In the data rows, 128 means zero.
In each game, the first row plays the second. By how much does the first row win? 10 means about a draw, 20 a big win and 0 a big loss. Wins can go round in a circle. Each row has two weighted sums of its numbers, A and B, taken from their middle values. A row wins by its A times the other's B, less its B times the other's A.
[123 130  84  97 149 117 166 121  89  90 111  98 160 104 159 134 109 104]
[118 135  86 166 120  97 170 160 120  90  88 131 158 107 170 117 158 124] 8
[ 96 136 133 120 152 142 139 129 106 148 127 101 124 138 106 113 104 138]
[ 99 114 156  99 148 105 180 123 104 105 139  57 169 178 138 118  70  96] 6
[136 150 168 106 127 141 123 120 150 167 163 128 133 165 118 123 109  82]
[164 104 159  72 107 135 113  97 126 158 170 144 128 137 125 133 118 103] 9
[146 132 184  81 159 122  98  94 158 123 190 148  93 162  77 168 109 124]
[ 92 176  83 119 162 146 174 170  81  94  68  98 113 103 117  98 140 103] 13
[180  98 114 178 101 139  93 139 149  75 118 167 101  70 133 180 177 161]
[146 117 169 117 152 127 129 111 126  92 150 108 139 155 128 141 116  90] 14
[122  99 114 144 147 160  96 131 110 130 128 149  90 135  84 142 107 139]
[130 106 141 121 133 119 147 115  95 101 134  95 157 142 142 135 103 102] 6
[135 105 145 137 133 137 135 136 115  91 129 100 145 139 138 144 116 109]
[142 119 135 109 138 121 128  99 108 113 145 132 115 109 110 150 132 124] 5
[123 116 120 129 125 119 121 107 107 135 102 130 107 107 117 129 131 152]
[146 124 146 146 102 108 133 114 109 128 131 131 154 112 146 133 151 113] 9
[134 115 126  91 143 120 123 117 110 132 136 127 110 121 100 147 116 136]
[146 130  97 176  80 102 158 160 132 107 113 158 190  99 202 118 159  95] 12
[131 111 143 110 135 119 123 114 109 125 132 123 126 113 115 136 125 138]
[120 135 151  88 119  85 174  80 107 152 156 118 142 143 119 101 106 123] 10
[116 165 154 115 162 156 123 130 148 170 119 108 110 148  95 113 120 118]
[121 115 111 126 134 126 141 116  83 115 104 124 135 102 138 126 122 137] 11
[129 154 127 178  86  87 113 135 170 152 125 187 142 112 171 102 175 159]
[130  96 122 118 118 100 101  90 120 144 139 173  85 125  84 157 114 157] 8
[172 102 112 186  97 139  99 141 139  87 107 171  97  70 135 167 183 175]
[ 76 121 136 116 146  99 168 122 102 107 154  68 168 178 131  91  61 124] 12
[122  95 131 126 116 101 104  99 102 154 141 149 111 132 100 136 118 148]
[137 142 180  51 106 104 163 102 195 163 252 126 156 217 136  80  63  58] 12
[120 133 143 124 111 135 112 121 130 153 202 121 136 174 123 109  79  95]
[124 119 123 115 141 115 157 105 107 117 125 109 149 106 140 124 116 121] 10
[ 84 191 151  72 192 148 164 129 138 128 106  74 118 106  99 116 119 105]
[151  95 109 114 114 127 100  94  99 174 118 149  68 122  81 156 141 165] 7
[165  91  94 116 123 134  94 109 116 152 131 164  56  99  66 175 137 167]
[133 142 108 150  98  98 132 132 126 133 107 153 145 112 158 114 146 126] 16
[ 95 137 122 122 144 132 128 131 106 146 103 117 121 132 109 115 108 121]
[128  99 119 114 139 147 113 114 106 148 113 124 111  96 111 150 124 165] 10
[133 154 122 165  91  77 117 121 176 151 115 187 152 108 174 107 200 173]
[112 162 150 102 131 129 123 103 133 203 152 127 132 148 107 103  98 115] 15
[145 136 148 166  86 131 103 136 143 145 150 161 125 136 135 134 134 103]
[ 85 156 103 157  54  68 191 133 148 192 190 152 192 133 189  41  99 126] 12
[111 115 110 128 140 131 121 118 103 145 112 126 112 124 103 120 112 150]
[ 79 154 110 136 158 152 128 157 111 137  80 121  99 144 100 109 113 134] 3
[141  97 115 152 107 118 109 106  88 135 130 145 114 101 117 145 124 137]
[138 110 111 145 112 113 158 132 112  90 112 102 171 128 169 138 112  97] 12
[120 127 129 115 141 124 155 124 113  99 127  96 145 122 135 118 118 105]
[ 41 233  98 174 208 171 117 220 185  94  63  89 109 177 131  63 159 158] 14
[127 121 120  87 156 115 154 118  98  98 108 110 149  95 149 140 123 116]
[154 119 140 140 126 142 102 146 136 128 132 138 117 124 129 149 133 120] 9
[174  99 131  99 118 137 127 122 105 118 133 127 134 129 148 166 135 103]
[139 134 164  97 108 113 152  95 134 169 183 128 145 143 124 103 109  93] 8
[148 145 142 129 129 137 126 145 156 130  87 140 113  80 126 133 176 154]
[125 111 128 130 102 106 152 131 113 145 142 130 162 171 154 116  93 101] 10
[135  89 134 147  88 113 103 108 125 133 201 176 151 131 137 128  91 126]
[156  98 142 144 113 153  65 149 138 156 123 159  74 143  89 171 139 144] 9
[149 156 168 133 145 149 111 132 168 154 127 122 123 128 128 124 155 122]
[107 108 105 133 133 109 159 118  99 106 115  84 155 141 152 112 104 111] 11
[121 124 129 127 156 136 121 135 113 117 125 116 130 129 122 128 105 124]
[108 135 125 135  64  84 194 124 130 174 187 116 186 155 184  62  82 106] 10
[ 74 204  72 167 190 185 154 228 152  47  59  82 125 117 139  86 141 118]
[111 119 138 130 141 125 109 115 121 156 130 128 111 147  98 128 101 136] 13
[150  87  98 119 108 110 115  82  95 134 124 172  94 111  94 157 123 145]
[168 127 145 126 123 145  96 128 152 126 128 146 107  82 119 162 171 149] 15
[170 127 127 190  96 131  88 150 156 112 113 175 113  95 146 162 176 159]
[103 147 102 142 149 145 114 152 104 120  86 127 102 137 104 118 118 132] 10
[ 90 160 153 103 177 152 131 126 134 126 146  92 124 164 101 113  96 123]
[152 107 119 147 111 126  91 126 133 149 104 178  63 108  85 166 145 153] 12
[159 110 109 159  97 133  81 123 140 135  94 185  59  89  90 164 167 172]
[167  90 138 110  76 107 104  91 124 154 170 182 104 126 111 151 106 110] 12
[ 78 166 109 162 184 167 132 196 167  85  68  89 119 130 136 109 131 122]
[119 107 140 104 130 112 150 115 103 125 155  79 151 179 130 135  79 113] 11
[113 159 160  84 151 127 137 102 139 150 161  89 133 175 108  92  89  83]
[167 121 136 212 113 163  86 189 193  88 113 185 122 103 160 173 190 171] 15
[101 113 112 101 153 104 186 126  99  73 114  77 168 139 159 122  79  99]
[179  97 106 185  59 109 111 124 129  94 135 203 157  94 180 165 167 128] 5
[127 130 155 113 133 112 138 106 117 143 132 115 141 125 119 119 122 106]
[130  82 117 155 116 148  94 110  97 148 121 153 113 126 104 145 120 161] 7
[ 76 178 127 140 177 157 116 156 163 131  88 118 113 150 117  94 162 160]
[182 101 125 198  97 154  85 167 150  82 122 182 126  92 168 181 184 155] 4
[139 112 153 141  73  96 158 121 130 133 179 157 176 119 166 114 121 106]
[132 117 147 110 152 164  97 127 112 166 142 121  94 148  91 149 113 140] 12
[118 123 128 102 143 112 162 119 102 113 134  87 154 145 139 121  79 100]
[166 118 138 122 105 119 107 119 134 137 136 148 116  95 118 155 152 131] 5
[111 111 130 105 146 126 152 128 113 116 139  84 150 143 129 133  99 110]
[171 107 173 102 133 169  57 122 149 141 204 144 104 197 100 162  96  83] 10
[132 123 166 128 112 117 143 127 145 129 203  95 159 190 145 111  71  73]
[155 106 134  76 124 147 118 107  95 145 128 125 128 129 124 157 128 116] 10
[136 118 140 145 149 157 108 159 158 107 121  97 132 156 139 150 134 137]
[147 134 105 149  48  81 183 140 144 158 155 162 211 123 217  99 139  80] 11
[148 125 157  92  82 101 175 112 138 144 192 126 170 152 158 100  87  73]
[ 66 192  92 144 200 184 152 218 150  61  79  68 122 134 132  76 119 109] 17
[ 71 163 129 120 141 133 138 128 126 165 197  88 147 206 115  62  59 105]
[150  85 106 129 118 121  92  99 123 147 107 170  67 105  83 164 142 168] 13
[158  81 115 121 114 115  92  93 109 154 141 171  82 127  80 165 112 151]
[ 90 140 138 141 161 133 129 144 147 135 131  94 135 161 118  98  94 131] 4
[141 101 114 111 116 114 119  96  87 163 124 154  92 131  94 148 131 148]
[144  95 120 124 124 124  89 104 105 159 125 145  87 126  81 156 116 157] 14
[122  94 122 109 129 130 102 113  95 159 135 133  90 132  90 147 113 155]
[ 84 133 100 162  93  75 179 134 114 139 146 126 192 142 189  79 110 121] 6
[126  58 108 124 116 116  83  88 111 145 150 193  64 143  69 167  96 166]
[167 109 145 144 115 147  91 131 135 123 128 145  88 116 107 162 153 130] 11
[107 149 159  93 155 137 115 107 134 155 161 118 103 173  77 124  87 138]
[133  95 124 133 115 117 118 106  85 126 132 136 134 115 127 137 115 144] 10
[169  96 101 131 108 121 105 111 113 134 119 159  88  88  94 169 139 153]
[ 84 157 151 107 160 133 145 124 124 160 140  92 138 161 102  84  91 120] 5
[ 85 147 154  92 145 113 152 102 120 157 148 104 137 146 109 101  97 137]
[101 125 144 114 159 139 143 137 126 128 120  83 138 163 126 124 102 123] 10
[153 120 125 183 121 151  83 154 152 103 100 163 109 112 129 157 168 174]
[ 87 182 126 107 176 151 143 171 131 104  98  94 134 137 111  92 132  67] 11
[147 116  99 115  92  93 192 119  99 107 105 125 194 134 194 137 125  94]
[140 168 155 152 128 140 115 157 173 138  86 145 123  99 142 133 193 150] 9
[161  85 106 171 102 135  93 131 129 106 107 178  81 104 105 166 158 166]
[113 157 163 100 144 123 122 113 120 160 135 112 121 146 101 108 108  99] 12
[111 119  98 168 123 108 178 161 110  86  95 104 182 123 182 115 117 105]
[151  89 133 105 123 134  80 107 117 165 147 156  80 146  81 168 119 141] 16
[ 93 159 128 127 179 162 132 180 149 101  97  83 116 126 119 108 118 111]
[128 104 132  92 159 118 160 109  97  51 111  96 170 102 169 154 115 106] 5
[174  95 146 124 133 174  84 123 149 122 143 146  89 120 109 184 144 136]
[102 169 143 113 165 142 153 155 135 105  99  96 138 129 129 107 133  71] 9
[ 59 190 101 116 178 152 168 172 106 101  83  82 128 126 121  82 125 106]
[187  81 115 163  83 147  74 127 131 107 139 187  83 117 114 190 161 139] 9
[129  96 112 113 114 126 108  98  85 174 121 140  93 130  94 142 124 150]
[134 109 170  95 128  93 174 113 127 103 174  77 172 205 137 124  76  76] 8
[131 119 141  83 160 125 136 114 135  94 143 108 121 101 115 147 122 129]
[124 212 128 241 154 142  97 249 237  66  24 156 118 123 178 125 239 165] 10
[141 115 120 128  98 105 157 111  98 117 114 125 175 121 179 134 134  97]
[119 134 148  96 164 141 127 134 126 110 124 108 126 124 112 122 116 104] 9
[160  94 103 170 104 150  80 135 144 115 103 180  93  92 127 175 181 189]
[119 123 129 103 155 120 161 112 101  83 131  88 160 129 156 134 118 123] 6
[138 107 143  94 152 123 132 113 113 105 149 104 135 151 120 144 107 109]
[143  81 119 141 118 142  77 109 121 136 135 164  73 140  84 169 113 142] 9
[172  91 121 208  94 144  71 149 143  92 126 191  96 119 123 174 158 156]
[108 122 121  81 168 107 183 124 124  64 132  84 156 129 150 142 104 107] 9
[159  85 107 174  99 131  90 121 110 107 122 195  91 103 118 162 154 154]
[130 119 119 133 125 108 112 109 114 152 110 146  99 102 104 133 156 168] 12
[145  55 113 117 119 111  83  82 116 133 150 200  64 121  65 178 115 174]
[167 120 106 135  96 111 137 126 115  77  97 136 158  84 181 149 146 112] 19
[142 122 123 177 135 175  73 155 157 113  97 166 100 114 133 155 176 182]
[127 143 123 193  51  79 164 181 161 135 142 153 202 144 220 100 161  94] 14
[ 92 156 151 130 159 136 129 144 146 146 145  91 143 184 116  97 112 113]
[110 138 146  89 151  97 175 105 116 116 147  80 162 150 136 120  91 101] 11
[139 142 145 147 101  98 158 114 137 141 125 131 173 135 162 121 156 113]
[109 136 139 101 163 116 171 119 129 101 124  74 155 138 134 103 110  83] 11
[131 132 116 121 127 112 152 118 127  94 104 114 150 106 162 130 146 125]
[ 53 199 109 146 203 177 127 206 179  93 102  63 132 176 128  67  99 118] 13
[163 109 139 149 128 185  63 156 153 139 111 149  69 112  95 174 152 172]
[158  95 119 135 120 148  88 135 124 149 124 146  90 107  93 161 129 167] 14
[159  76 136 109 121 151 100 102  91 137 144 139 110 125 106 163 131 130]
[ 71 240 114  99 234 215 153 225 188  68  56  67 106 134 107  80 154  89] 9
[145 164 148 106 146 164 117 119 154 172 126 127 117 105 107 132 150 134]
[118 157 117 125  92  82 178 125 130 147 114 123 179 150 187 104 149  90] 11
[103 136 138 116 164 154 117 128 128 137 135 104 105 151  93 124  92 132]
[187 131 115 151  73 116 133 139 145  87  90 173 154  76 198 167 201 115] 4
[168  77 114 116 106 146  85  99  97 148 123 161  68 108  88 180 153 150]
[140 109 157  98 137 103  99  97 139 141 170 155  93 153  76 158 108 151] 10
[126 123 114 157  78 104 142 131 130 149 143 150 169 130 172 107 124 104]
[  0 204  22 169 164 122 209 187  90  80  90  60 174 165 157  10  93 151] 9
[147 132 143 137 106  99 148 119 124 136 118 128 163 126 157 127 161 113]
[131 158 162  86 134 134 135  96 142 187 157 120 129 151 109 104 119  98] 12
[129 118 133 141 108 105 133 107  99 153 130 138 147 118 137 120 131 118]
[110 127 122 145 157 136 137 156 128 115 147  75 142 168 129 114  78 115] 9
[189 122 138 164 120 190  56 170 188 131 103 164  65 105 104 200 189 186]
[107 134  92 126 154 142 146 148 100  86  84  98 123  85 130 112 134 133] 10
[182  95 121 157 112 164  73 146 146 110 129 160  86 103 116 186 166 152]
[177  79 112 131 117 155  91 110 125  94 147 154  69  86  89 190 149 155] 11
[155  97 115 154  96 119 107 110 121 119 123 149 105  94 120 156 145 150]
[132 114 149  96 127 122 141  89 107 129 135 116 145 127 128 129 115 125] 13
[128 138 155 103 146 144 121 112 123 167 148 122 124 140 104 121 114 104]
[125 129 148  99 150 121 141 114 130 106 134 117 136 113 124 132 122 120] 11
[154 108 121 145  63 119 156 159 143 136 171 149 188 165 193 124 111  80]
[125 121 119 163 126 115 142 139 120 105 110 107 145 119 141 118 127 124] 11
[100 165 154  96 155 132 137 101 139 138 154  88 138 165 109  90  98  78]
[102 133 141 113 140 120 152 120 105 150 118 111 137 114 116 110 125 118] 10
[148 121 114 134 103 116 124 129  87 124 105 134 145  97 158 139 136 117]
[ 86 192 104 187 168 134 116 178 180 109  68 125 131 150 145  90 186 180] 6
[146 150 160 140 116 129 111 127 155 152 126 142 131 132 128 132 153 119]
[ 34 226  88 142 218 200 143 234 172  60  74  44 127 143 127  54 116 119] 12
[158 154 106 194  42  79 165 188 181 106 117 178 210 111 246 123 206  94]
[117 136  96 113 159 135 149 146 115 101  96 104 108  86 114 129 130 138] 10
[157 120 122 210  71  96 109 141 148 103 142 192 152  96 178 136 176 152]
[ 61 212 113 130 197 191 138 210 158  95  78  73 123 140 109  71 128 119] 10
[157 110 127 147  96 115 108 122 124 133 118 148 130  94 143 143 157 136]
[126 127 153 110 151 134 103 112 123 135 163 125 105 160  85 135  99 133] 9
[ 85 189 151  92 177 165 129 146 152 160 148  87 135 176  95  79  94  87]
[128 137 101 159  53  88 182 154 142 137 147 149 213 155 219  97 123  83] 9
[ 42 169  71 139 165 130 182 168  95  95 100  54 159 154 135  67  76 125]
[117 144 139 104 139 133 129 113 119 163 107 130 119 117 112 111 147 157] 12
[121 139 132 183 144 152 113 178 150  99 112 120 131 130 143 122 129 132]
[115  93 137 128 125 107  98 104 111 147 135 157 106 136  91 138 104 149] 15
[149  77 108 122 118 144  90 101 108 148 128 166  62 115  72 175 127 158]
[147  76 113 138 105 120  83  99 106 167 119 177  67 132  79 164 130 148] 12
[158  93 153  85 115 119 136  94 117 128 166 123 136 160 133 131 114  96]
[142 131  92 135 100 108 166 136  80  90  84 132 188 109 191 138 157  97] 10
[100 175  84 168 180 167 133 202 160  57  58 107 119 106 144 113 146 133]
[142 101 114 141 115 113  93 116 116 152 107 145 101 112 110 146 139 152] 10
[144  89 105 107 123 112 111  94 105 121 122 173  70 118  80 163 139 158]
[136 130 155  88 129 109 157  84 120 148 145 127 147 129 127 128 115 113] 12
[115 137 137  99 156 130 130 115 109 149 129 114 108 109  94 137 123 148]
[159  97 112 126 103 138  98 123 115 130 111 149 108  90 126 161 164 150] 10
[122 106 137 131 140 128 135 120 109 108 136 110 144 131 136 128  99 117]
[ 81 158 151 104 153 122 138 113 129 173 143  97 131 173 102  87  91 125] 12
[155 107 133 103 131 147 109 115 111 155 132 128 114 105 107 162 138 154]
[141  85 128 141 127 151 102 121 111 134 121 138  92 109  98 162 129 161] 7
[108 140 109  99 159 131 165 124  97  94 106  92 141  98 140 127 125 113]
[143  97 142 102 129 122 120 108 111 129 154 118 140 152 120 135  98 117] 8
